Here are some points, each followed by its number:
[ 0.2 -0.6  0.4 -0.6 -1.   0.4 -0.4  0.4 -0.5 -0.1 -0.3 -0.2  0.4  0.1
  0.2  0.6 -1.3 -0.9  0.5  0.5  0.8  0.5  0.1 -0.4  1.1 -0.5] 0
[ 0.9  1.2 -0.7  0.2  0.5 -1.2 -0.4  0.3  1.   0.3  0.7  1.6 -0.5 -0.2
 -0.5 -0.6  1.3  0.3  0.3 -0.9 -0.5 -1.4 -0.7  0.5 -1.3  0.7] 1
[ 0.2  0.2 -0.4  0.1  0.   0.   0.  -0.1  0.2  0.5  0.4  0.4 -0.2  0.
 -0.2 -0.3 -0.5 -0.2  0.   0.1  0.1 -0.4  0.   0.4 -0.1  0.6] 2
[ 1.2  1.9 -2.6 -0.9 -1.9 -1.2 -2.   1.6  1.5  2.   1.9  1.  -2.  -0.9
 -1.6 -0.4 -0.8 -1.6  1.4  0.   1.1 -1.7 -1.   0.  -0.2  1. ] 3
[ 1.6  1.  -1.   1.4  2.2 -0.7  1.   1.1  1.6  0.8  1.3  1.5 -1.5 -0.4
 -1.1 -1.9 -0.1  0.9 -2.2 -1.  -2.6 -1.2 -0.3  1.1  0.   0.7] 4
[ 0.3 -0.4  0.5  1.1  0.6  1.2  1.1 -1.3 -0.8 -0.1 -0.4 -0.1  0.7 -0.6
  0.1 -0.2  0.4 -0.4 -0.2  1.   0.6  1.1  1.4  0.8  0.   0.2] 5
[ 1.   0.5 -0.6 -0.3 -0.1 -0.9 -0.6 -0.2  0.2  0.1  0.1  0.8 -0.1  0.
 -0.1 -0.1  1.3 -0.2  0.8 -0.4  0.3 -0.7 -0.7  0.  -2.   0.2] 6
[-0.8  0.   0.1 -0.3  0.   0.4  0.2  0.9  0.1  0.1  0.1 -0.2 -0.3  0.1
 -0.1  0.2 -1.1 -0.2 -0.3  0.2  0.   0.2  0.1 -0.2  0.9 -0.3] 7
[-0.5 -0.3 -0.3 -0.3 -1.   0.3 -0.4  0.6  0.   0.1  0.  -0.8 -0.2  0.2
  0.   0.3 -1.2 -0.8  0.2  0.8  0.9  0.5  0.  -0.3  0.7  0.6] 8
[ 0.2  0.3  0.3  0.1 -0.2  0.  -0.1 -0.2 -0.2  0.5  0.2  0.4  0.1 -0.4
 -0.2 -0.1  0.4 -0.4  0.6  0.5  0.9  0.4  0.5  0.3 -0.3  0.2] 9
[ 1.6  1.5 -0.7  0.5  1.1 -0.6  0.3  0.7  1.1  0.8  1.   1.5 -0.9 -0.8
 -0.9 -1.2 -0.1  0.5 -0.9 -0.1 -0.8 -0.7  0.   0.9 -0.3  1. ] 10
[ 0.4  0.1 -0.2  1.2  0.6  1.2  1.2 -0.7  0.   0.7  0.4 -0.1 -0.1 -0.5
 -0.4 -0.7 -0.6 -1.  -0.9  1.2  0.2  1.1  1.   1.2  0.5  0.8] 11
[ 0.7  0.   0.6  1.8  1.3  1.6  1.9 -1.  -0.2  0.3  0.1  0.1  0.3 -1.3
 -0.6 -1.5 -0.9 -1.3 -1.4  1.5  0.1  2.1  1.5  1.3  1.2  0.9] 12
[ 1.   0.6 -0.6  0.8  1.1 -0.6  0.3  0.5  0.9  0.3  0.7  0.5 -0.7 -0.3
 -0.5 -1.1  0.3  1.2 -1.  -0.7 -1.4 -0.7  0.2  0.5  0.2  0.6] 13
[-0.6 -0.9  0.3  0.  -0.1  0.2  0.  -0.2 -0.1 -0.5 -0.3 -1.   0.   0.1
  0.   0.  -1.   0.4 -0.5  0.3 -0.3  0.4  0.2 -0.2  1.3  0.1] 14
[-0.2 -0.4  0.2 -0.3 -0.8  0.4 -0.2  0.3 -0.3 -0.1 -0.2 -0.7  0.3  0.1
  0.2  0.5 -1.  -1.2  0.4  0.5  0.6  0.3 -0.1 -0.3  0.8 -0.1] 15
[ 1.4  1.3 -0.6  0.5  1.  -0.7  0.2  0.5  1.   0.8  0.9  1.5 -0.9 -0.7
 -0.9 -1.1  0.1  0.3 -0.7 -0.1 -0.7 -0.8 -0.1  0.7 -0.5  1. ] 16
[-0.3 -0.3  0.6  0.5 -0.1  1.3  0.8 -1.6 -0.9 -0.3 -0.7 -0.4  0.9 -0.5
  0.3 -0.1  0.1 -0.9 -0.1  1.1  0.8  1.2  1.2  0.5  0.2 -0.1] 17
[-0.1 -0.5  0.9  1.5  1.1  1.8  1.8 -1.2 -0.6  0.2 -0.2 -0.2  0.6 -0.5
  0.  -0.7 -0.5 -1.4 -1.3  1.3  0.   1.7  1.9  1.5  1.2  0.3] 18
[-1.1 -1.1  1.5  0.   0.5  0.2  0.5 -2.2 -1.4 -1.2 -1.4 -0.8  1.8  0.6
  1.4  1.   1.6  0.7  0.6 -0.7 -0.1  0.7  0.6 -0.8 -1.1 -0.9] 19
[-0.3 -0.5  0.5 -0.5 -0.7  0.4 -0.2 -0.1 -0.3  0.1 -0.1 -0.5  0.2  0.4
  0.4  0.3 -0.7 -0.3  0.5  0.4  0.7  0.1  0.1 -0.1  0.4  0. ] 20
[ 2.   1.4 -1.5  1.2  2.6 -1.5  0.7  1.9  2.2  0.9  1.6  2.2 -2.2 -0.4
 -1.5 -2.1  0.3  1.8 -2.4 -2.  -3.6 -2.1 -0.9  0.8 -0.4  0.5] 21
[ 0.  -0.1 -0.1  0.4  0.2  0.6  0.6 -0.3  0.3  0.4  0.4 -0.3 -0.4 -0.5
 -0.5 -0.3 -1.3 -0.3 -0.8  0.7  0.   0.4  0.7  0.8  1.4  0.4] 22
[-0.4 -0.5  0.1  0.1  0.1  0.4  0.4 -0.8 -0.4 -0.2 -0.3 -0.6  0.5 -0.3
  0.2  0.2  0.3  0.2  0.  -0.3 -0.2  0.1  0.7  0.4  0.1 -0.4] 23
[-0.7 -1.4  1.4  0.6  0.4  1.6  1.2 -1.1 -1.3 -0.8 -1.2 -0.9  1.4  0.4
  1.   0.5  0.3 -0.4 -0.1  0.9  0.7  1.6  0.6 -0.5  0.2 -0.1] 24
[-0.3  0.  -0.5 -0.3 -0.8  0.5 -0.2  0.4  0.3  0.5  0.5 -0.8 -0.2 -0.2
 -0.2  0.1 -1.7 -1.   0.   1.4  1.1  1.   0.  -0.2  1.3  0.7] 25
[ 0.6  0.7 -1.4  0.3  0.1 -0.1  0.  -0.8  0.2  0.8  0.6  0.8 -0.3 -0.9
 -0.7 -0.5  0.1 -1.3  0.4  0.2  0.4 -0.5 -0.2  0.7 -1.2  1.8] 26
[ 0.9  1.6 -1.4  1.1  1.4 -0.5  0.6  1.   2.   1.4  1.8  1.4 -1.7 -1.5
 -1.8 -1.9 -0.5  0.2 -1.9 -0.3 -1.8 -0.9  0.2  1.3  0.5  1.4] 27
[ 1.1  1.5 -1.8  0.4 -0.1 -0.2 -0.2  0.8  1.5  1.6  1.7  0.9 -1.4 -1.1
 -1.4 -1.  -1.2 -1.2 -0.2  0.7  0.4 -0.7 -0.2  1.1  0.3  1.3] 28
[ 0.6 -0.3  0.2  1.7  1.3  1.4  1.8 -1.  -0.1  0.8  0.4 -0.1  0.5 -1.4
 -0.5 -0.6 -0.8 -0.4 -1.4  0.8 -0.5  1.1  2.1  1.9  2.2  1. ] 29
[-1.5 -1.1  0.9 -0.5 -0.8  0.5 -0.2 -0.7 -1.2 -0.8 -1.  -0.9  1.   1.
  1.2  1.2 -0.2  0.   1.1  0.3  1.2  0.8 -0.2 -0.8 -0.1 -0.9] 30
[-1.1 -1.8  1.1 -1.8 -0.7 -1.2 -1.3 -0.6 -1.3 -2.1 -1.8 -1.3  1.3  2.1
  1.9  2.   2.6  1.8  1.7 -2.  -0.2 -0.6 -1.6 -2.6 -2.3 -2.3] 31
[-0.4 -0.4  0.1 -0.4 -0.3  0.1 -0.1  0.3  0.2 -0.2  0.  -0.6 -0.2  0.4
  0.1  0.4 -0.7  0.3 -0.2  0.  -0.2  0.  -0.1  0.   0.9 -0.4] 32
[-0.8 -0.7 -0.1 -1.1 -1.9  0.2 -1.1  1.1  0.1 -0.1  0.  -0.4  0.   0.5
  0.3  0.9 -1.5 -0.3  0.6  0.5  1.   0.3 -1.2 -1.1  0.9 -0.7] 33
[-0.8 -0.6  0.1 -0.5 -1.2  0.2 -0.7 -0.6 -0.8 -0.7 -0.9 -1.2  0.9  0.3
  0.7  1.  -0.1 -0.1  0.8  0.3  0.9  0.8 -0.1 -1.  -0.2 -0.5] 34
[ 1.6  0.9 -0.8 -0.1 -0.2 -1.1 -0.7 -0.2  0.2  0.3  0.3  1.3 -0.3 -0.4
 -0.4 -0.3  1.5 -0.4  1.  -0.2  0.6 -1.  -0.8  0.1 -2.6  0.5] 35
[ 1.6  1.7 -1.5  0.7  1.3 -0.9  0.2  0.8  2.   1.2  1.7  2.2 -2.1 -1.4
 -2.  -1.6  0.3  0.8 -1.4 -0.8 -1.9 -1.8  0.3  1.4  0.4  0.7] 36
[ 1.4  1.7 -1.3  0.3  1.5 -2.  -0.3  1.7  2.4  1.   1.8  1.7 -2.1 -0.4
 -1.4 -1.7  0.5  1.8 -1.8 -1.5 -2.6 -2.  -1.1  0.4 -0.3  0.3] 37
[ 0.7  0.1  0.9  1.8  1.3  1.7  1.9 -0.8 -0.1  0.4  0.2  0.4  0.4 -0.9
 -0.4 -0.9 -0.9 -0.9 -1.6  1.4 -0.2  1.4  2.2  2.   1.7  1.1] 38
[-0.6 -0.4  0.9  0.8  0.9  1.1  1.3 -0.8 -1.  -0.4 -0.7 -0.4  1.  -0.1
  0.5  0.3  0.7 -0.3 -0.3  0.6  0.2  1.4  1.  -0.1  0.2  0.3] 39
[-1.1 -0.6  0.  -1.1 -0.5 -0.9 -0.9  0.4 -0.1 -0.6 -0.4 -0.6  0.3  1.
  0.7  0.8  0.6  1.8  1.  -0.9  0.  -0.5 -1.  -1.5 -0.6 -1.4] 40
[-0.6 -0.8  0.4 -0.1  0.3  0.5  0.6  0.2 -0.2 -0.5 -0.4 -0.9  0.1  0.8
  0.4  0.2 -0.6  0.7 -0.4 -0.3 -0.6  0.4  0.3 -0.1  1.1 -0.7] 41
[-1.2 -0.1 -0.4 -0.8 -1.4  0.3 -0.7  0.9  0.1  0.2  0.1 -1.  -0.6 -0.1
 -0.4  0.2 -1.3 -1.   0.3  0.9  1.   0.3  0.  -0.2  2.1 -0.3] 42
[-0.1 -0.3  0.7 -0.2 -0.1 -0.3 -0.2 -0.4 -0.3 -0.7 -0.5 -0.7  0.4  0.5
  0.5  0.7  0.8  0.5  0.5 -0.5  0.1  0.1 -0.4 -0.5 -0.8 -0.6] 43
[-0.1 -0.6  0.3 -0.4 -0.1 -0.7 -0.5 -0.3 -0.6 -1.1 -0.9 -0.1  0.5  0.9
  0.8  0.5  1.3  0.6  0.8 -1.1 -0.2 -0.3 -0.6 -0.8 -1.  -1.1] 44
[ 1.8  1.7 -1.4  1.   1.3 -0.6  0.5  1.   2.   1.4  1.8  2.1 -1.2 -1.3
 -1.5 -2.1 -0.4 -0.3 -1.6 -0.6 -1.7 -1.2 -0.1  1.   0.4  1.3] 45
[-0.8  0.1 -0.3 -0.4 -1.   0.3 -0.4  0.4  0.1  0.3  0.2 -0.6 -0.5 -0.4
 -0.5  0.  -1.1 -1.   0.2  0.8  0.8  0.2  0.1  0.1  1.5  0.1] 46
[-0.6 -0.6  0.3 -0.1 -0.6  0.6  0.  -0.7 -0.8 -0.5 -0.7 -0.9  0.9 -0.1
  0.5  0.7 -0.1 -0.4  0.4  0.6  0.8  0.9  0.5 -0.2  0.3 -0.2] 47
[-0.2 -0.3  0.5 -1.2 -0.4 -1.1 -0.9  0.8  0.3 -1.1 -0.4 -0.6  0.   0.8
  0.4  0.7  0.2  0.6  0.4 -1.2 -0.8 -1.  -1.  -0.6  0.1 -1.1] 48
[-1.1 -0.2  0.  -1.  -1.7  0.3 -0.8  1.   0.2  0.4  0.4 -0.6 -0.1  1.1
  0.6  0.4 -1.9 -0.8  0.5  0.7  1.   0.7 -0.6  0.   0.8 -0.9] 49
[ 0.  -0.2  0.7  1.1  0.4  1.1  1.  -1.  -0.3  0.2 -0.1 -0.1  0.4 -1.
 -0.4 -0.5 -1.2 -1.1 -0.8  1.2  0.4  1.3  1.2  0.4  1.2  0.7] 50
[ 0.4  0.6 -0.6 -0.4 -1.  -0.5 -1.   0.1 -0.2  0.7  0.3  0.5  0.4 -0.7
 -0.1  0.3  0.8 -0.6  1.2 -0.2  0.9 -0.4 -0.2  0.1 -1.6  0.3] 51
[-1.1 -0.1 -0.4 -1.2 -0.9 -0.5 -0.9  1.3  0.3 -0.3  0.  -0.5 -0.5  0.9
  0.2  0.5 -0.9  0.5  0.3  0.   0.3 -0.3 -1.4 -1.2  0.5 -0.9] 52
[ 0.7  0.7 -0.7  0.7  0.3  0.   0.3  0.3  0.2  0.8  0.5  0.3 -0.5 -0.5
 -0.6 -0.8 -0.1 -0.6 -0.2  0.2  0.1 -0.4  0.1  0.6 -0.4  0.5] 53
[ 1.2  1.8 -2.3 -0.1 -0.8 -0.7 -0.9  1.4  1.6  1.4  1.6  1.  -1.5 -1.
 -1.4 -0.8 -0.4 -0.8  0.2  0.5  0.5 -0.7 -0.6  0.8  0.1  1.2] 54
[-0.2 -0.3  0.6  0.9  0.7  0.8  0.9 -0.3 -0.4  0.1 -0.1  0.6  0.5 -0.1
  0.2 -0.3  0.1 -0.1 -0.5  0.9  0.3  0.9  1.   0.9  0.4  0.8] 55
[-0.7 -1.1  1.6  1.   0.2  2.1  1.5 -1.6 -1.3 -0.6 -1.1 -0.8  1.7  0.1
  1.   0.1 -0.3 -1.  -0.7  1.5  0.6  2.1  2.1  1.   1.2  0.2] 56
[-0.4 -0.9  0.6  0.6  0.4  1.1  1.  -1.2 -0.9 -0.3 -0.6 -0.7  0.8  0.5
  0.7  0.3  0.3 -0.2 -0.3  0.5  0.2  1.2  0.7  0.2 -0.2 -0.3] 57
[-2.2 -1.4  1.  -1.8 -1.2 -1.  -1.4  1.2 -0.4 -1.7 -1.1 -1.5  0.6  1.9
  1.5  1.8  0.8  2.5  0.9 -1.9 -0.8 -1.  -1.5 -2.2 -0.9 -2.1] 58
[ 0.6  1.2 -1.2 -0.1  0.1 -0.6 -0.3  1.5  1.2  0.8  1.1  0.6 -1.2 -0.8
 -1.1 -0.9 -1.  -0.1 -0.8 -0.1 -0.6 -1.1 -0.8  0.1  0.5  0.2] 59
[-1.1 -1.   0.8 -0.6 -0.9  0.  -0.6 -1.2 -1.5 -1.  -1.3 -1.   1.1  0.8
  1.1  1.3  1.1 -0.2  1.4  0.   1.1  0.6  0.  -1.4 -0.7 -1.2] 60
[-1.  -0.2  0.5 -0.1  0.  -0.4 -0.3 -0.6 -0.8 -0.5 -0.7 -0.3  0.7  0.4
  0.6  0.6  1.5  0.7  0.7 -0.8 -0.1  0.  -0.5 -0.5 -1.7 -0.7] 61
[ 1.6  1.5 -1.2  1.1  1.9 -1.   0.6  1.3  2.   1.3  1.8  1.8 -1.9 -0.8
 -1.5 -1.8 -0.2  1.1 -1.7 -0.7 -1.9 -0.9 -0.2  0.9  0.2  1.2] 62
[ 1.6  1.8 -1.8  0.4  0.5 -0.8 -0.2  1.2  1.9  1.5  1.8  1.9 -1.5 -1.1
 -1.5 -1.7 -0.3 -0.4 -0.8 -0.4 -1.  -1.4 -0.5  0.8 -0.1  1.3] 63
[ 0.4 -0.2  0.3  1.3  1.5  1.3  1.7 -1.4 -0.5  0.2 -0.2  0.4  0.7 -0.9
 -0.1 -0.4 -0.6  0.  -1.3  0.5 -0.6  0.7  1.1  0.8  0.8  1. ] 64
[-0.7 -0.3  0.8  1.   0.5  1.5  1.3 -1.9 -1.2 -0.1 -0.6 -0.8  1.  -0.1
  0.5  0.  -0.3 -0.9 -0.3  1.4  1.   1.6  1.7  0.6  0.9  0.3] 65
[-0.7 -0.1 -0.5 -1.4 -1.3 -1.3 -1.6  0.3 -0.8 -0.5 -0.7 -0.4  0.5  0.8
  0.8  1.3  2.   0.8  2.1 -1.2  0.8 -0.8 -0.9 -1.1 -2.1 -0.6] 66
[-1.8 -0.7  0.  -2.2 -2.2 -0.3 -1.6  1.1 -0.4 -0.7 -0.6 -1.2 -0.1  1.6
  0.8  1.5 -1.2  0.1  1.3  0.6  1.6  0.  -1.9 -2.   0.5 -1.4] 67
[-0.5 -0.2  0.4 -0.1 -0.3  0.  -0.2 -0.8 -0.9 -0.4 -0.7 -0.4  0.8  0.3
  0.6  0.6  1.6  0.3  0.9 -0.1  0.7  0.1  0.3 -0.1 -1.1 -0.2] 68
[ 0.6  0.3 -0.1  0.9  1.1  0.1  0.8 -0.5  0.1  0.1  0.2  0.5 -0.1 -0.5
 -0.3 -0.6  0.9  0.6 -0.9 -0.1 -0.8  0.   0.7  0.6 -0.2 -0.2] 69
[ 1.3  2.1 -2.3 -1.  -0.9 -1.6 -1.6  2.2  1.7  2.   1.9  0.8 -2.1 -1.2
 -1.8 -0.5 -0.6 -0.7  1.  -0.1  0.7 -1.9 -1.5  0.1 -0.9  1.4] 70
[ 0.4 -0.1  0.5  1.7  1.5  1.8  2.1 -1.3  0.1  0.7  0.4  0.1  0.2 -1.1
 -0.5 -1.  -1.  -1.3 -1.6  1.2 -0.4  1.5  1.6  1.5  1.2  0.7] 71
[-0.7  0.   0.4  1.1  0.7  1.4  1.3 -1.7 -1.   0.2 -0.4 -0.7  0.7 -0.3
  0.3 -0.3 -0.4 -1.1 -0.4  1.5  1.   1.4  1.7  0.6  1.1  0.6] 72
[ 0.4  0.   0.7  1.3  1.   1.1  1.4 -1.3 -0.5 -0.1 -0.3  0.   0.8 -0.1
  0.4 -0.6 -0.5 -0.5 -0.8  1.1  0.3  1.4  1.3  0.8  0.8  0.3] 73
[-0.6 -1.1  0.5 -1.  -0.5 -0.9 -0.9 -0.1 -0.7 -1.6 -1.2 -0.7  0.7  1.6
  1.3  1.   1.4  1.1  1.  -1.5 -0.4 -0.4 -1.3 -1.5 -1.2 -1.8] 74
[-0.3 -0.4  0.4 -0.1 -0.4  0.6  0.1 -0.2 -0.4 -0.3 -0.4 -0.5  0.4  0.
  0.3  0.5  0.1 -0.3  0.1  0.1  0.2  0.4  0.3  0.3  0.3 -0.4] 75
[-0.6  0.1 -0.1 -0.8 -1.4  0.2 -0.8  0.8  0.   0.1  0.1 -0.6 -0.2  0.4
  0.2  0.4 -2.  -0.4  0.6  1.2  1.5  0.6 -0.2 -0.1  1.7  0. ] 76
Which three points above are nearest to each new point by angle? Their numbers follow each, smallest number first.
[ 1.1  1.7 -1.9  1.   0.7 -0.2  0.3  1.   1.5  1.9  1.8  1.7 -1.5 -1.3
 -1.6 -1.5 -1.  -1.1 -0.9  0.8  0.  -0.5 -0.1  0.8  0.1  1.5] : 28 53 63
[-1.1 -1.3  1.1 -0.2 -0.5  0.6  0.  -1.4 -1.6 -1.1 -1.4 -0.9  1.3  0.7
  1.2  1.1  1.  -0.4  1.   0.4  1.1  1.   0.3 -1.1 -0.5 -0.8] : 19 30 60
[-0.3 -0.4  0.7  0.5  0.1  0.8  0.5 -1.7 -1.  -0.5 -0.8 -0.6  1.   0.2
  0.7  0.4  0.7  0.   0.3  0.5  0.7  0.9  0.9  0.3 -0.5 -0.3] : 17 24 57
[ 0.4  0.1  0.2  0.6  0.8  0.1  0.5 -0.6  0.2  0.3  0.2  0.6 -0.1 -0.2
 -0.2 -0.6  0.3 -0.1 -0.3  0.2 -0.1  0.   0.3  0.5 -0.5  0.6] : 16 64 69
[-1.3 -2.   1.2 -2.2 -0.8 -1.4 -1.5 -0.6 -1.4 -2.3 -2.  -1.5  1.4  2.2
  2.1  2.4  3.   2.2  2.  -2.2 -0.2 -0.8 -1.8 -3.  -2.7 -2.5] : 31 44 74
[ 0.2  0.   0.7  1.5  0.8  1.4  1.4 -1.2 -0.2  0.3  0.1  0.1  0.2 -1.6
 -0.8 -0.9 -1.5 -1.5 -1.3  1.6  0.2  1.6  1.6  0.7  1.7  0.9] : 12 50 71
[ 0.5  0.2 -0.5  0.6  0.   0.3  0.2  0.  -0.3  0.4  0.  -0.2  0.  -0.4
 -0.2 -0.5  0.2 -0.6  0.1  0.4  0.4 -0.2  0.1  0.3 -0.8  0.2] : 9 26 53
[ 1.1  0.6 -0.4  0.6  0.   0.4  0.2  0.1  0.6  0.9  0.8  0.1 -0.5 -1.1
 -1.  -0.7 -0.9 -1.1 -0.4  0.8  0.3  0.   0.6  1.   0.5  1.1] : 11 28 53
[ 0.2  0.7 -0.6 -0.2  0.2 -0.3 -0.1  1.1  0.7  0.5  0.6  0.7 -0.9 -0.3
 -0.7 -0.3 -0.5 -0.1 -0.3 -0.1 -0.3 -0.4 -0.3  0.1  0.5  0.3] : 54 59 63
[ 0.2  0.5 -0.4  0.6  0.4  0.6  0.7  0.   0.2  0.9  0.6  0.2 -0.3 -1.5
 -1.  -0.6 -0.1 -0.8 -0.7  0.9  0.2  0.5  0.3  0.4  0.   0.8] : 11 12 53
[-0.6 -0.5  0.1 -0.3 -0.9  0.4 -0.3  0.2 -0.2 -0.2 -0.2 -1.   0.3  0.2
  0.3  0.5 -0.7 -1.2  0.4  0.4  0.6  0.2 -0.1 -0.3  0.6 -0.1] : 8 15 20
[-0.5  0.  -0.2 -0.4 -1.   0.3 -0.5  1.   0.1  0.2  0.2 -1.  -0.3  0.3
  0.   0.4 -1.6 -0.4  0.2  0.8  0.8  0.3 -0.5 -0.2  0.3  0.3] : 8 49 76
[ 0.1  0.1  0.2 -0.1 -0.3  0.2 -0.1 -0.7 -0.3  0.1 -0.1  1.   0.5 -0.4
  0.1  0.1 -0.1 -0.4  0.6  0.4  0.8  0.2  0.5  0.   0.1  0.3] : 5 9 17
[-0.8 -1.   0.8 -0.3  0.1  0.4  0.3  0.4 -0.3 -0.9 -0.6 -0.6  0.1  0.9
  0.5  0.3 -0.8  0.6 -0.2 -0.1 -0.3  0.3  0.  -0.4  1.1 -0.6] : 14 32 41
[ 0.8  0.3  0.2 -0.1 -0.5  0.1 -0.3 -0.8 -0.4  0.7  0.2  0.2  0.3  0.4
  0.4  0.   0.4 -0.7  0.8  0.2  0.8  0.1 -0.3 -0.4 -1.9  0.3] : 6 35 51
[-0.5 -0.5  0.2 -0.9 -1.1 -0.2 -0.8 -1.3 -1.2 -0.5 -0.9 -0.7  0.7  0.7
  0.8  1.4  1.1 -0.1  1.5 -0.3  1.   0.2 -0.1 -0.3 -1.1 -0.7] : 34 60 68
[-1.5 -1.1  1.  -2.4 -3.  -0.5 -2.2  1.4 -0.3 -1.2 -0.8 -2.1  0.4  1.6
  1.1  1.9 -1.2 -0.4  1.8  0.1  1.4 -0.1 -1.1 -1.9  0.1 -1.2] : 33 52 67
[-1.2 -1.2  0.6 -1.1  0.1 -0.6 -0.4  0.5 -0.4 -1.1 -0.8 -1.  -0.1  1.9
  1.   1.1  0.6  1.5  0.3 -1.2 -0.7 -1.  -1.1 -1.1 -0.1 -1.3] : 40 58 74
[ 0.3 -0.2  0.3  1.   0.6  1.   1.  -1.5 -0.9 -0.1 -0.5 -0.1  0.7 -0.7
  0.1 -0.1  0.8 -0.3 -0.1  0.7  0.5  0.8  1.4  0.7 -0.3 -0.2] : 5 17 65
[-0.7 -0.8  0.7 -0.3 -0.1  0.3  0.1  0.3 -0.2 -0.8 -0.5 -0.6  0.1  0.7
  0.4  0.4 -0.9  0.6 -0.3  0.1 -0.2  0.3 -0.2 -0.4  0.9 -0.5] : 14 32 41
[ 0.8  1.2 -1.8 -0.3 -1.2 -0.4 -1.   0.8  0.9  1.5  1.3  0.5 -1.3 -0.7
 -1.1 -0.4 -0.7 -1.4  0.7  0.4  0.9 -0.7 -0.3  0.3  0.   0.9] : 3 54 70
[-0.3  0.   0.1 -1.1 -1.3 -0.9 -1.4 -0.4 -0.9 -0.8 -0.9  1.1  0.3  0.6
  0.5  0.9  2.  -0.3  2.4 -0.6  1.4 -0.6 -0.5 -0.4 -3.  -0.2] : 51 66 68
[-1.5 -1.1  0.9 -1.4 -0.8 -0.5 -0.8  0.7 -0.5 -1.8 -1.2 -1.2  0.5  1.6
  1.2  1.4  0.2  1.2  0.5 -1.1 -0.6 -0.3 -1.1 -1.4  0.4 -1.7] : 40 58 74
[ 2.   1.9 -2.   0.2  0.5 -1.3 -0.5  1.2  1.6  1.4  1.6  2.3 -1.7 -1.2
 -1.7 -1.1  0.7 -0.3 -0.2 -0.4 -0.5 -1.2 -0.8  0.9 -0.6  1.5] : 10 16 63
[ 0.  -0.6  0.6 -0.2 -0.4  0.6  0.1 -0.7 -0.6  0.1 -0.3  0.   0.5  0.2
  0.4  0.2 -0.4 -0.3  0.5  0.4  0.7  0.1  0.3  0.2  0.   0.2] : 17 20 47
[-0.5 -0.4 -0.2 -0.9 -1.7  0.  -1.1  0.9  0.   0.1  0.  -0.2  0.1  0.2
  0.2  0.8 -0.8 -0.4  0.8  0.3  0.9  0.1 -0.9 -0.7  0.3 -0.4] : 33 49 67
[-0.8 -0.8  0.7 -0.7 -0.8 -0.2 -0.7 -0.7 -1.  -0.9 -1.  -0.8  0.8  0.8
  0.8  1.1  0.8 -0.1  1.1 -0.3  0.6  0.1 -0.2 -1.1 -0.3 -1. ] : 30 34 60
[-0.5 -0.7  0.3 -0.6 -1.   0.5 -0.4 -0.1 -0.5 -0.4 -0.4 -0.4  0.3 -0.1
  0.2  0.5 -0.7 -0.7  0.4  0.5  0.8  0.5  0.5  0.3  1.3 -0.6] : 0 15 20
[-1.1 -1.3  1.4  0.3  0.6  0.7  0.8 -2.  -2.  -1.3 -1.7 -0.6  2.2  1.1
  1.8  1.2  2.3  0.   0.9 -0.6  0.3  0.9  1.2 -0.2 -1.1 -0.4] : 19 57 68
[ 1.   1.6 -1.5  0.2 -0.6 -0.2 -0.6  0.9  1.5  2.2  2.   1.1 -1.5 -2.
 -2.  -0.8 -0.7 -1.1 -0.2  0.5  0.3 -0.8  0.   1.4  0.6  1.8] : 28 54 63
[-0.1 -0.2 -0.3 -0.1 -0.3  0.3  0.1  0.1  0.4  0.3  0.4 -0.5 -0.4 -0.1
 -0.3  0.  -1.2 -0.1 -0.4  0.6  0.1  0.3  0.2  0.5  1.1  0.1] : 22 25 46
[-0.4 -0.5  1.1  0.8  0.7  0.9  1.1 -0.9 -1.1 -0.5 -0.8 -0.5  1.1 -0.1
  0.6  0.3  0.9 -0.4 -0.1  0.6  0.3  1.3  1.1  0.1  0.   0.1] : 24 39 57
[-1.  -0.6  0.6 -1.6 -2.2 -0.2 -1.5  0.9 -0.3 -0.7 -0.5 -1.3  0.3  0.9
  0.6  1.1 -0.8 -0.6  1.2  0.3  1.2  0.  -0.5 -1.1  0.3 -0.5] : 33 34 67
[-0.3 -0.4  0.4 -1.  -0.3 -0.9 -0.7  0.6  0.3 -0.9 -0.3 -0.3 -0.1  0.8
  0.4  0.7  0.1  0.4  0.2 -1.1 -0.8 -1.  -0.7 -0.4  0.5 -0.9] : 40 48 58
[ 0.9  0.1 -0.1 -0.2 -0.5  0.2 -0.2  0.3 -0.2  0.1 -0.1  0.2  0.2 -0.3
 -0.1  0.2 -0.9 -0.9  0.4  0.3  0.6  0.2  0.  -0.2  0.3  0.1] : 0 15 25
